128 stands for zero in the data rows.
Here are some points, each followed by its number:
[151 141 153 173 167 147 145 159 151 142 136 140 153 161 155 144 164 151 145 142 148 152 177 143 147 145] 0
[139 159 156 149 142 142 217 149 151 151 162 151 139 144 167 176 147 165 177 151 147 143 136 159 166 153] 1
[137 180 180 155 146 144 152 152 135 144 159 144 144 137 139 145 154 152 176 163 142 147 159 148 159 150] 2
[155 145 144 153 151 157 140 152 142 149 141 152 159 155 138 145 157 145 136 146 161 157 170 139 138 158] 3
[153 146 142 152 148 150 137 154 174 154 139 145 152 157 145 144 158 145 138 140 161 152 167 142 142 146] 4
[135 149 163 172 158 150 188 143 133 141 152 152 146 148 166 154 140 147 155 159 147 144 142 157 160 142] 5
[139 156 166 145 136 149 145 177 138 143 154 149 154 144 143 139 155 144 145 163 146 148 151 158 149 148] 6
[139 143 157 158 159 156 142 140 132 144 182 165 153 143 143 139 154 145 148 157 147 149 144 140 149 161] 7
[150 148 144 141 144 141 136 142 171 161 151 145 151 148 149 139 133 143 149 156 150 148 152 168 142 136] 8
[163 152 145 152 151 155 149 152 155 151 140 143 148 147 147 172 158 144 136 140 167 156 188 140 138 144] 9
[159 145 142 146 152 146 155 144 192 166 150 142 142 149 159 155 148 159 174 143 140 144 141 160 172 145] 10
[154 160 146 163 159 145 153 135 139 160 180 155 142 145 150 146 139 151 160 160 165 151 143 142 146 151] 11
[181 151 144 146 153 143 140 142 143 159 147 144 150 150 141 139 151 146 137 149 162 156 172 140 132 148] 12
[174 145 146 142 165 170 140 152 154 140 147 150 155 143 136 151 171 144 135 142 166 157 175 140 137 147] 13
[144 139 150 150 155 152 139 160 149 138 134 144 162 173 150 135 161 148 139 142 140 150 160 141 138 158] 14
[136 164 162 148 144 150 173 155 147 144 164 151 146 138 142 161 147 153 163 150 141 143 136 152 174 148] 15
[189 152 142 152 161 145 135 140 142 170 158 148 149 146 147 144 141 144 143 151 165 157 174 137 136 142] 16
[147 150 160 165 153 153 147 155 146 140 142 148 151 152 156 158 169 147 141 141 153 150 150 143 138 159] 17
[136 141 154 164 147 153 155 145 136 138 155 159 156 147 137 159 155 146 148 149 147 147 138 147 154 158] 18
[141 152 160 149 145 147 145 143 141 150 156 157 155 155 140 139 136 145 158 156 155 147 160 151 147 138] 19
[144 149 145 155 147 143 153 136 155 171 167 157 148 144 137 151 137 151 146 146 181 151 144 149 141 143] 20
[139 154 157 143 136 144 153 162 144 145 164 155 148 142 138 159 164 148 154 153 144 144 138 153 157 152] 21
[181 145 144 138 144 146 139 146 148 154 144 154 151 160 143 138 154 145 135 143 159 156 159 139 133 154] 22
[169 151 148 151 146 156 145 155 142 152 138 143 148 148 155 158 175 144 135 142 161 158 173 141 140 148] 23
[150 152 146 153 154 164 163 190 157 137 134 142 154 159 158 162 176 151 138 138 153 151 163 154 137 156] 24
[143 163 158 150 142 140 168 141 138 149 153 151 142 144 143 148 143 150 160 158 147 144 140 147 163 147] 25
[169 146 140 152 152 153 148 145 145 156 145 148 149 148 139 149 153 148 139 146 168 155 152 141 136 156] 26
[151 143 139 138 142 142 154 152 169 160 142 144 141 155 154 163 147 152 159 147 140 142 141 166 166 153] 27
[151 143 142 137 144 148 152 168 222 158 150 145 143 150 186 168 150 153 156 143 141 143 140 173 174 146] 28
[154 149 145 143 142 153 143 162 164 152 141 142 143 152 148 142 157 150 160 145 137 144 139 160 158 157] 29
[164 147 139 136 155 143 168 141 145 166 156 143 139 154 200 150 144 155 168 157 138 143 142 162 178 149] 30
[141 139 149 149 155 150 147 160 178 138 134 145 164 165 147 144 158 150 139 137 144 150 153 144 144 154] 31
[139 154 162 147 139 147 163 164 141 140 150 152 147 140 138 149 159 151 164 153 144 143 138 154 180 162] 32
[155 148 147 165 158 163 139 152 139 152 147 150 151 149 147 150 162 145 138 148 162 153 162 141 138 150] 33
[148 155 156 143 147 151 136 156 150 147 169 148 159 145 151 143 140 141 145 155 151 149 163 169 138 135] 34
[150 150 151 152 144 143 145 143 150 152 165 156 144 155 155 137 135 146 171 162 147 148 159 152 155 139] 35
[146 144 146 148 176 164 158 148 158 146 155 157 150 144 148 159 150 148 139 140 161 154 152 142 154 147] 36
[174 149 137 136 148 153 136 146 174 159 163 148 148 144 152 175 140 140 137 146 163 152 163 149 145 139] 37
[162 144 148 143 146 150 146 151 179 152 139 142 146 152 165 142 157 153 157 148 137 144 140 155 179 150] 38
Which three points above are nearest to each new point? Their numbers follow each, nearest first.
[139 172 156 146 138 148 186 169 151 141 159 159 144 141 139 180 155 151 160 145 145 147 142 151 169 154] 15 21 32
[164 148 146 145 147 148 136 141 158 163 154 148 158 152 141 138 138 144 153 151 163 151 151 157 139 140] 8 19 26
[135 149 163 186 157 147 160 145 134 141 147 147 148 146 158 154 145 148 156 155 149 146 153 154 157 144] 5 18 25
[135 167 161 150 139 150 150 168 156 142 149 152 156 142 135 149 143 148 154 152 143 149 156 158 146 142] 6 19 21
[183 153 148 146 151 144 164 155 169 152 137 139 139 155 210 162 143 155 189 155 139 145 142 157 173 151] 30 38 10
[145 148 146 156 158 154 150 146 145 142 144 148 153 149 156 153 152 152 143 142 148 150 144 146 138 160] 17 33 18
[138 146 150 152 158 154 146 137 134 139 182 167 152 149 140 143 152 145 150 153 149 146 138 141 151 163] 7 18 11
[135 151 175 172 151 151 158 147 134 137 155 153 154 145 143 158 147 144 154 152 147 147 145 145 164 146] 18 25 5
[149 154 157 156 140 139 169 139 144 152 147 154 142 152 149 140 141 155 174 159 148 144 137 147 161 150] 25 35 15
[153 154 151 145 140 137 155 140 136 151 171 156 141 145 147 151 151 151 176 162 148 144 136 143 166 156] 25 21 35
[155 159 151 160 147 141 149 146 138 161 166 151 145 157 161 142 135 147 180 165 152 149 154 160 143 139] 35 19 11
[158 142 146 137 147 151 149 147 181 152 145 145 145 150 176 146 151 153 161 145 136 143 135 153 191 153] 38 10 27
[166 153 154 155 159 151 146 154 144 155 138 138 144 149 148 148 147 150 186 163 142 146 171 149 171 146] 35 29 2
[136 144 156 153 153 172 159 151 135 140 167 161 152 138 143 160 165 145 139 149 153 150 138 150 150 160] 18 7 21
[134 143 162 172 152 149 157 143 134 138 145 146 154 144 151 143 154 150 151 153 144 145 145 149 164 157] 18 25 5
[186 154 143 144 184 149 150 133 151 174 160 144 141 148 155 143 132 145 154 156 161 151 167 147 141 134] 16 12 11
[145 143 146 153 153 163 147 138 135 145 184 167 150 145 141 152 153 145 141 152 158 148 138 139 143 164] 7 18 11
[146 149 154 176 180 149 162 141 138 142 142 148 148 151 161 147 143 151 160 151 146 150 145 143 154 149] 5 18 36
[147 153 152 142 141 139 162 138 147 145 159 161 144 149 140 141 140 149 164 153 148 144 139 144 161 148] 25 35 19
